Each row has a name. Each piece below is followed by the name of the row it came from, unless a question asks for something else. Each question is about the rows just above it. Places in a row count from 1.

[ 13 -21  59 -27 109] = z_557
[ 16  32 103  18  61] = z_480
[-40  97 -16  -6 -68] = z_908
[  9 -38  37 -36 111] = z_547
[ 11  46 103  35  34] = z_666
[ 18  -4  78 -11 100] = z_559
[ -6 -67 -16 -40  97] = z_821
[17 17 93  3 82] = z_720
Changed z_666: [ 11  46 104  35  34]. Place and old value: : 3, [103]
Where in the named rows is [-38]? : z_547, 2
[ 97 -40 -16 -67  -6] is which row reordered? : z_821
Changed z_720: [17 18 93  3 82]. Place and old value: : 2, [17]

[-35   6   7  50  65  45] : z_59
[-10 -20  45  18  37 -96] : z_5
[ -28  -21   -1   75 -106  -58] : z_939
[ 16  18  55 -53  -3  65] : z_160
[  1 -23  46  -9 100 -68] : z_669
[  1 -23  46  -9 100  46] : z_223
[-36  51  48  41  90  -4] : z_592
Print row z_592. : [-36  51  48  41  90  -4]
Where does [ 16  18  56 -53  -3  65] differ from z_160, and what was there? : 3, [55]
Where in the named rows is [90]? : z_592, 5

[  8   5  -3  -3 -26   3  22  26  -5  -1  -6   9 -13  -4 -13   3   2  -3
  -7 -25   1   7   0   6  -4  -1   0]  z_57
[  5   4   2  -4 -11   8  19 -35  -4  -2  -5   9  -7  11  -9   8   9  -8
  10  26 -11 -22   1  -7  18   9   3]  z_210
[-12  -6   4   3  44  -2  36  -7   7   0   8 -12  21  17  18   2   4  -2
  14  29   1  -8   0 -13   2  11   0]  z_906
[ 16  11  -5  -9 -42   9   2   0 -11  -4 -15  23 -22  14 -27  16  16 -16
  -7 -44  10  18  -1   5 -16  -1  -2]  z_927
[-4 -1  2  0 18  1 -8 -2  2 -1  2 -2  8 16  5  5  7 -5  7 47  3  0  0 -7
 -3  7 -1]  z_769
[  5   1  -2   1 -26  -3 -38  -8  -2   2  -1   1 -11 -27  -6 -10 -13  10
 -12 -47  -6  -1   0  11   6  -3   2]  z_530
[  5   4  -1  -4 -11   4  19 -35  -4  -2  -5   9  -7  11  -9   8   9  -8
  -1 -96   5   7   0   0  -7   3  -1]  z_772
[  6   1  -3   3 -35  -5   0  -9  -2   4   0  -2 -14 -43  -6 -18 -22  18
 -17 -29 -11  -4   1  17  12  -6   3]  z_901
[  9   5  -3  -3 -29   2   6   3  -5   0  -6   9 -14  -8 -13   1   0  -1
  -8 -43   1   6   0   8  -3  -2   0]  z_71
[ -9  -7   3   6  22  -7   1 -14   6   3   9 -15  12 -15  16 -12 -13  13
   2 -10  -8 -12   0  -1  11   4   2]  z_128
Print row z_772. : [  5   4  -1  -4 -11   4  19 -35  -4  -2  -5   9  -7  11  -9   8   9  -8
  -1 -96   5   7   0   0  -7   3  -1]
[ -1   3  -7   0   0   7   5 -96  -1  -8   9   8  -9  11  -7   9  -5  -2
  -4 -35  19   4 -11  -4  -1   4   5] is which row reordered? : z_772
Where do [  6   1  -3   3 -35  -5   0  -9  -2   4   0  -2 -14 -43  -6 -18 -22  18
 -17 -29 -11  -4   1  17  12  -6   3] appear? : z_901
Changed z_210: [  5   4   3  -4 -11   8  19 -35  -4  -2  -5   9  -7  11  -9   8   9  -8
  10  26 -11 -22   1  -7  18   9   3]. Place and old value: : 3, [2]
Where does [  5   4  -1  -4 -11   4  18 -35  -4  -2  -5   9  -7  11  -9   8   9  -8
  -1 -96   5   7   0   0  -7   3  -1] differ from z_772, and what was there? : 7, [19]
One entry of z_210 was changed: [  5   5   2  -4 -11   8  19 -35  -4  -2  -5   9  -7  11  -9   8   9  -8
  10  26 -11 -22   1  -7  18   9   3]. Where, and from what? : 2, [4]
Which row holds [ -9  -7   3   6  22  -7   1 -14   6   3   9 -15  12 -15  16 -12 -13  13
   2 -10  -8 -12   0  -1  11   4   2]? : z_128

[ 22  28  11 -19  20 -25  21 -58 -24   9] -> z_722
[ 81  94  70 -76  63 -68  77  88 -59  75] -> z_941
[-12 -17  -6   9 -16   4 -10  -8   6   0] -> z_124
[-29 -34 -15  29 -29  26 -27 -22 -16 -16] -> z_724
[-5 -9  2  3 -7 16 -7 -3  9  2] -> z_334
[-38 -41 -31  44 -29  41 -40 -43  30 -44] -> z_145
[-41 -37 -13  41 -24  32 -36 -26  33 -24] -> z_983
[  5   5  -8  -5  12  -1   2  -6 -10 -11] -> z_394
Where in the named rows is [-59]? : z_941, 9
Where in the named rows is [-15]? : z_724, 3
Where does [ 22  28  11 -19  20 -25  21 -59 -24   9] differ from z_722, and what was there? : 8, [-58]

